128 stands for zero in the data rows.
A hidden rule labels the rows of this table. It goes by one to three of the table's principal directions, not those with the most spread.
[178  90 109 114 106 160 144 110 124 196 127 210  52 132 116 128 106 144 150 200 139  86  87 118 177  61  87  78 175 127 139 114 217  67 154  12 168  96  93  81 101 136  97 150] 6
[179 105 106 163 121 143  85 149 101 150 138 114 127 125 121  65  99 166 144 181 109 134 124 141  79 136 138  94 174 127  91 110 141 130 130 115 137 127 136 109 113  80 115 174] 5
[ 59 125 147 116 142 121 167  99 165 120 123 147 156 162 135 174 139  77 118 117 142 145 115 122 136 117 111 122  85 135 149 134  85 117 104 160 129 148 138 135 127 145 156  65] 6
[127 158 130 131 117 116 135 146 116 106 128 141 126 108 120 107 143 169 130  84 123 132 149 129 139 151 135 127 102 121 128 135 113 150 118 170 125 126 117 171 131 138 117 144] 3
[219 117 114 165  80 134 123 164  76  99  70 134  61  83 148   5 125 226 159 123 109 114 154 128 149 180 145 161 109 120  93 110 187 124 130  96 175  74 101 146 153 124  93 238] 6
[106 144 130 109 185 108 119 110 141 186 117 185 151 115 115 186 117  82 119 133 122 109 102 145 149  76 132  88 106 134 107 127 154 114 116  92 129 117  94 133 121 142 132 105] 5
[136 126 125 180 103 130 131 141 117 109 119 120 129 122 147  76 137 183 150  87 115 171 144 103 105 177 136 147  82 127 106 120 107 165  98 191 131 138 146 170 140 103 124 151] 7
[ 84 103 145 100 117 139 139 120 136  85 106 113 149 154 152 132 141  87  96 134 127 133 142 120 112 172 129 165 103 123 147 135  77 108 110 149 126 132 157 126 135 148 160 109] 7
[212 104  99 221 108 146  97 160 101 143 121 113 121 110 151  20 108 223 181 142 104 179 127 109  50 174 138 118 124 136  70 101 153 169 113 151 149 119 152 155 127  66 100 197] 1
[212  81 108 164  92 167  87 161  63  65 102  52  74  82 218  58 157 233 159  26  99 171 216  22  87 211 154 225  98  50  91  86 113 162 132 180 116 122 171 205 197  98 108 205] 5
[160  56 105 164 161 117  58 127 150 167 186  67 117 173 180 162 109 151 159 120 107 210 124  84  54 106 109  60 159 124 120  91  95 134 128 180 119 181 231 109 116  32 132 113] 7
[ 63 101 134 109 131 121 172  90 147 131 124 141 118 155 142 172 147  76 121  99 133 136 126 121 146 131 118 144  77 132 147 138  91  96  93 145 115 142 135 136 125 155 157  79] 4
[170 114 103 181 143 137  96 137 111 141 114 107 151 116 146  74 123 163 174 143 129 176 140 106  27 164 129 124 114 125  78 103 140 148 126 135 126 109 151 157 136  84 111 157] 7
[155 131 113 129  69 159 149 121  83 139 103 156  83 114  73  68 126 133 153 191 145  64 124 145 171 123 112 158 169 134 121 138 210  91 167  39 145  83  59  80 130 154 107 161] 5
[128 166 134 116 100 121 162 142 102  94 121 113 112  98 103 105 134 130 100 108 130  77 140 164 182 148 161 184 128 119 130 152 123 146 124 119 118 121  81 135 129 166 129 144] 1
[163  92 127 126  64 144 144 155 106  90  95 111  69 123 167  69 134 154 117 124 126 115 150 106 171 178 137 192 120 103 140 127 129 105 125 109 164 109 148 109 142 143 140 178] 3
[129 128 118 131 136 146 123 112 115 154 137 126 138 120 101 124 117 113 143 165 133 114 126 136 100 114 126 123 161 131 112 123 150 117 144  95 112 121  99 113 127 126 122 128] 5
[ 87 147 105 155 197 109 100  99 150 189 179 111 179 124 116 208 146 101 178  62 137 189 131 104  59  91 121  95 109 132 106 124 112 162 118 179  58 162 143 172 131  93 116  65] 7
[125  89 150  97  98 142 107 140 123  85 174  31 112 166 163 152 109  94  56 157 122 121 148 114 154 137 158 172 210  98 166 122  65 113 156 142 117 184 188  47 138 109 187 133] 7
[ 77 138 104 100 237 150  90  68 176 198 145 160 208 136  94 220 143  75 188 114 138 143 105 132  33  13  83  49 172 165 128 126 177 104 151  91  51 121 102 158 127 124  73  44] 7
[125 115 122 131 111 137 133 127 131 155  97 193 126 137 118  82 126 122 130 183 125 123  99 161 124 143 121 107 117 166 128 141 165  87 105  80 147  93 119 108 104 142 120 162] 4
[151 107 123 146  71 148 100 173  75  91 125  76 111 109 159  59 141 155  98  95  93 131 171 114 138 212 182 211 127  98 113 138  89 143 103 169 112 141 160 130 146 123 152 193] 2
[120  85  99 158 118 152 169 107 126 180 125 174 125 149 119  81 122 104 160 192 131 139  95 148  68 143 114 102 112 153 107 135 134  84  89  96 133 110 126 124  86 137 136 121] 4
[166 138 119 139  74 133 161 141  95  83 113 141  63 107 124  64 163 204 174  88 142 129 165 106 155 167 107 146 104 110 142 128 148 121 144 142 146 100 109 163 147 148  93 171] 6
[ 35 205 139 148 224 106 158  81 213 181 143 174 235 121  76 243 142  67 185  59 156 161  86 133 113  31  92  74  81 169 128 141 132 185 115 175  95 154  79 185 135 138 102   0] 7
[103 119 127 127 169 101  81 127 147 146 141  99 164 146 149 199 117 101 104  91 115 146 123 107 114 105 134 117 109 111 108 119  87 169 109 167 112 164 171 139 121  83 145  74] 4
[213  99 120 127  82 140  78 167  90 102 124  88  74 126 140  65 102 183 108 180 115  99 138 134 147 146 141 137 199 107 124 112 154 122 161  82 158 117 146  75 125  89 112 206] 7
[155 135 126 145 110 130 149 139 110 111 128 106 113 114 119  84 119 143 136 150 136 117 135 143 125 149 140 143 141 123 119 125 129 130 137 119 141 119 111 120 130 133 130 153] 7
[198 129 134 112  93 125  97 165 115 110  84 146  77 112 137  88 117 175 115 150 121  84 122 135 205 116 123 139 158 130 141 126 203 115 166  60 185  86 119  85 139 130 101 195] 2
[168 118 103 105 120 145 113 118 113 118  66 160  72 104 141  89 166 182 185  81 135 109 153 114 144 101  97 147 133 139 139 125 232  76 161  51 121  57  97 151 162 150  56 177] 1
[121 174 128 119 134 130 178  98 136 171 107 233 102  91  86 169 141 136 165 109 157  93 106 113 197  74  93 107  86 121 128 128 196 129 134  73 145  94  39 166 131 170  85 106] 6
[120 174 145 116 145 110 109 146 140 121 140 128 165 111 102 148 118 136 102 113 111 112 122 155 144 118 140 112 139 150 135 143 127 169 136 156 124 137 111 136 123 136 123 124] 3
[114 158 121 148 147 103 172 116 147 159 137 166 128 120 107 143 134 127 153 106 142 135 103 149 138 104 121 100  92 149 124 141 139 139 107 133 127 125 102 157 108 145 118 102] 2
[ 88 185 141 114 159 125 111 125 154 139 132 146 189 114  86 175 133 113 133 101 132 116 123 133 139  80 115 112 142 147 137 142 149 160 152 143 109 132  95 140 139 140 111  86] 5
[135 120 131 115  90 141 156 136 111  79  74 129 111 121 140  57 141 133 119 150 139 108 145 147 126 183 137 181 112 131 133 137 137  94 122  92 143  84 117 127 138 163 127 172] 3
[117 153 137  78 131 143 123 127 117 109 109 139 129 108 112 146 140 124 114 104 127  78 150 124 169  92 124 151 157 120 146 138 165 111 167  97 116 105  87 130 153 170 115 126] 3
[205 102 125 140 107 133  72 187 101  49  77  42 118 102 195  32 111 207  93  96  83 121 165 133 100 190 180 197 143 115 101 114 118 166 119 140 141 110 168 149 150  98 115 214] 7
[105 143 139 159 198  96 106 127 176 127 186  79 203 153 134 176 120 111 137 114 120 202 113 143  43 123 131  58 123 150 127 120  48 179 110 231 106 188 182 152 116  81 140  75] 5
[106 156 136 123 188  82 121 137 160 113 140  95 164 104 156 173 137 123 122  54 129 175 149 135  90 149 154 118  76 120 126 124  64 165  95 194 104 145 155 190 135 124 133 112] 5
[105  82 128 137 101 146 178 107 135 119 112 145 105 155 151 103 135 116 137 140 130 144 124 114 120 158 113 141  90 132 137 126 103  92  96 137 146 127 142 130 123 145 150 117] 7
[108 141 141  89  83 119 182 120 103  77  64 154  83 113 119 107 154 113 103 107 138  64 143 148 215 161 133 203  74 121 142 153 145 102 119  88 147  85  76 136 142 194 131 138] 2
[137  46 109 140  94 139 114 135 118 170 139 147  88 169 166  99 109 124 103 175 100 144 107 123 121 155 136 108 128 125 121 124 102  84  80 118 145 143 189  89  86  99 162 155] 4
[118 160 141 131 121 106 151 136 110 133 113 155 136 108  89 100 107 108  91 167 115  86 108 193 168 154 165 132 106 146 105 145 123 137  98 114 145 119  75 118 107 151 146 152] 1
[ 54 137 124 114 207 149 142  73 191 165 125 173 220 161 111 195 152  53 177 141 160 165  97 123  32  63  74  72 121 169 143 135 141 101 135 120  90 119 127 154 125 147 110  30] 2
[126 100 126 143 122 143 121 120 136 174 102 182 136 138 114 108 107 107 137 188 110 119  89 142 133 123 114 101 120 160 112 128 162 104 108  91 162 112 113  95 112 125 130 134] 7
[183 132 123 190  70 119 164 156  85 122 117 112  87 107 116  19  97 174 130 180 123 117 125 160 143 187 162 160 121 140  90 125 148 141 121 117 174 111 104 102 120 123 149 202] 3
[ 93 187 139 121 193 106 140 115 189 159 138 197 186 119 114 200 138 125 145  96 150 160  99 125 104  78 100  58  89 149 143 132 133 161 120 151 120 127 117 187 114 140 100  75] 6
[131 121 145 120 138 113  96 155 154 131 119 144 135 129 168 153 123 138 103  99 107 153 125 104 157 131 132 113 102 125 141 123 114 139 114 158 158 138 172 130 134 120 141 140] 6
[149 107 138 164 114 144 142 141 128  90 111  85 147 138 157  64 111 128 121 177 129 153 127 134  79 182 149 157 127 131 114 115  96 135 116 141 152 131 154 114 136 114 152 156] 1
[138  65 118 165  87 134 121 157  97 116 138  88 104 138 180  74 119 149 105 109  86 161 151 105 111 211 167 160  90  95 100 118  43 139  64 201 137 165 189 140 118  98 175 159] 7
[155 113 115 149 117 151 117 136 137 152 102 179 137 130 119  70 121 154 151 172 108 130  91 154  96 136 112  98 133 178 122 140 179 118 112  95 147  96 123 125 102 128  93 159] 2
[155 115 110 145 120 146  88 136  95 144 155 115 131 136  99  88 122 143 149 174 113 129 130 144  87 131 127  94 183 135 112 126 140 116 146 126 113 133 130 102 118  98 114 153] 2
[137 171 133 126 130 133 131 138 109 100 109 115 157 109  86  81 124 131 126 154 127  86 130 180 125 121 144 140 165 151 118 144 159 132 155 105 122 104  76 120 137 150 113 147] 2
[103 103 118 131 117 150 102 119 100 163 138 137 132 131 127 141 132 107 117 116 102 125 136 102 134 131 141 150 126 114 108 130 123 122 110 136  99 146 129 123 131 120 147 123] 1
[ 97 154 135 137 143 145 138 111 134 112 158 121 190 157  79 119 129 115 138 172 132 132 115 157  65 113 110  85 167 160 133 140 110 140 148 165 103 147 115 127 115 125 125  86] 2
[148 151 132 117 101 126 120 152 104  93 130  89 123 124 110  96 125 131  99 149 131  90 136 161 153 138 151 162 176 128 135 145 137 134 155 108 122 124 119  94 128 133 130 155] 2
[106 122 146  87  99 135 159 121 136  86 123 107  99 131 154 154 151 102 105 110 157 125 156  99 167 153 125 188 122 103 174 132 108 101 144 118 126 127 143 112 153 164 149 127] 5
[109 102 134 108 131 133 126 106 132 156 179 102 114 157 140 212 126  56 105 159 154 138 122  91 148 108 125 138 157  89 148 118  97 106 147 110 112 169 162  72 129 115 170  89] 5
[127 128  94 160 174 122 102 111 142 202 171 169 152 137 104 149 126 154 178 122 120 171 102 130  51  86 103  31 130 150 103 122 139 143 109 151  94 141 136 169  88  86  91  99] 7
[126  84 128 145 134  99 154 112 136 134 152  93  93 151 151 157 112 109 133 126 122 152 123 119 132 141 123 113  92 117 122 111  75 126 104 167 153 161 159 118 117 108 165  96] 4
[106 178 138 117 106 117 160 132 115 107 115 128 128 103  98 127 141 109 107 109 150  89 136 152 187 137 151 184 117 121 133 151 135 141 130 110 116 118  81 127 139 163 133 131] 6
Here are more rows. What is the label of each one?
[ 73 135 136 102 102 116 169 102  96 115 128 140 105 120 105 168 154  90 103  86 124  97 148 121 183 169 136 183  61 108 129 149  92 133 100 155 106 137  92 153 130 171 155  94] -> 1
[ 90 132 158  65 129 129 187  95 172 110  99 158 103 139 158 202 143  63  97 135 184 108 121 103 198  98 108 169 111 109 186 127 140  77 149  57 147 108 120 101 148 185 148  98] -> 4
[119 175 144  94 125 106 135 129 110  83  91 137 118 100 111 131 152 142 121  83 136  94 159 135 178 134 129 159  99 123 137 138 153 131 152 123 129  96  84 154 159 166 113 140] -> 6
[255 100 111 189  64 139  84 202  78 112 161  72  83 120 139   0  84 233 126 211  95 143 131 147  84 199 157 108 202 133 105 113 135 152 149 140 176 129 177  81 101  71 126 246] -> 4
[159 148 130 104 122 118  99 153 101  57 129  65 112 105 152 118 147 194 107  53 115 121 182 111 121 154 147 169 139 102 136 127 113 166 154 168  98 127 143 175 151 126 107 156] -> 6
[183 117 106 191 120 151  89 167  88 140 123  78 149  83 153  45 114 166 140 117  90 152 148 123  64 190 186 184 132 125  68 121 133 170 105 146 110 124 139 150 143 103 131 197] -> 1
[125 102 131 123 112 121 165 119 125 136 109 134 100 133 150 114 119  91 103 168 135 120 117 145 141 160 146 162 103 136 128 132 129  90 109  86 147 110 132  99 118 155 165 149] -> 1
[159  88 112 181  79 142 127 129 117 175 169 119  74 142 130 118 118 144 163 147 130 159 114  89 155 134 115 129 143 119 125 115 140 129 129 131 146 159 154  79 123  87 138 142] -> 4
[156 122 113 136 143  99 136 116 148 157 178 112  73 140 131 174 126 152 167 107 154 152 121 113 145  72  99  76 152 121 148 112 143 122 156 124 130 147 147 115 118  99 110 109] -> 7
[181 112 124 113 111 134 107 146 113 102  88 115  94 117 132  88 119 147 125 151 119  83 125 152 162 123 130 146 161 128 128 126 170 112 146  67 156  96 112  99 135 128 100 169] -> 2
[120 104 123 126 154 149 110 124 129 120 105 101 169 135 152 106 126  95 126 155 127 140 136 134  59 141 143 145 141 129 111 120 117 103 123 110 112 116 146 124 140 125 139 133] -> 6
[101 164 157  96  98 135 175 135 127  69  81 137 136 112 114  98 138 108  94 131 140  78 139 159 188 150 145 190 119 135 152 151 133 114 135 105 145 101  81 120 150 192 140 143] -> 7
[106  73 120 117 148 113 152  92 171 156 187 113  94 187 154 206 127  96 144 132 146 170 108 103 110  88  85  68 134 126 167 117  84  95 126 151 127 171 191 105  98 107 150  58] -> 4
[177 145 122 133  87 144 108 149  75 114 126 101  98  96 106  70 124 159 124 158 130  96 152 139 145 155 155 174 179 117 116 128 173 125 166  83 119 106  96  97 146 129 116 201] -> 4
[ 32  87 148  76 149 116 180  61 191 127 124 171 124 203 148 229 152  41 124 137 170 155 106 103 143  95  65  90  76 130 186 125  81  62 111 130 137 145 163 112 118 147 157  29] -> 7
[171  96 129 152  73 143 153 151 118  75  94 120  93 143 170  48 125 178 120 151 130 137 129 115 122 186 128 159 107 116 129 120 113 130 112 131 173 114 161 133 123 120 130 168] -> 2
[144 199 127 179 146 120 121 150 128 132 195  78 181 102  88 123 126 154 157 118 145 167 136 135  74 130 146 115 168 136 118 133 116 200 160 189  93 160 124 143 134 104 120 125] -> 6
[142 101 128 126 114 118 170 106 116 121 187  91  70 166 126 152 121 112 131 173 156 132 127 122 139 114 112  99 161 100 149 112  91  97 156 132 138 162 147  85 114 115 158 104] -> 5
[ 98  69 107 107 127 170 160  70 127 179 114 174 110 165 132 147 145  55 161 194 158 128 112 100  90 107  84 130 131 136 137 127 172  34 142  44 118  96 127  91 123 158 141  94] -> 2
[153 112 136 129  79 153 142 161 100  66 100  94 129 131 144  30 121 139  98 186 123 113 147 149 101 203 154 178 148 127 129 135 107 109 131 122 152 106 143 104 131 148 153 184] -> 7
[103  72 139 130  92 145 152 114 106 125 186  84 102 178 145 138 118  83 102 181 129 152 144  95 124 161 133 135 152  97 145 115  53  88 134 171 132 182 178  67 127 118 207 114] -> 6
[101 133 156 129 158  68 145 132 157 105 113 116 140 127 157 170 113 107  84  87 109 142 116 151 158 163 155 129  36 130 118 127  55 171  67 190 156 153 146 161 118 125 162 103] -> 1
[155 105 116 164 134 107 100 147 105 110 183  52 131 140 152 108 116 164 116 121 104 178 148 129  45 188 158 110 126 112 101 115  45 173 102 215 103 174 191 155 105  71 148 140] -> 1
[164 144 113 136 112 161  82 148  99 118 115 103 137  98 107  75 129 168 151 129 125 107 153 127 113 119 136 153 194 123 113 123 178 135 166  95 106 107 100 120 155 112  87 175] -> 5
[123 113 148  76  95 112 135 142 104  51  74  95  90 121 175 121 143 120  60  91 120  89 166 125 187 188 159 221  85  97 143 136  99 115 116 119 139 108 141 133 150 164 156 156] -> 1
[113  82 138 157 112  96 163 128 166 162 116 144  98 149 172 153 105  80 108 140 130 156  87 124 185 157 138 140  52 125 126 123  84 125  59 132 186 151 170  94 107 115 179 115] -> 7
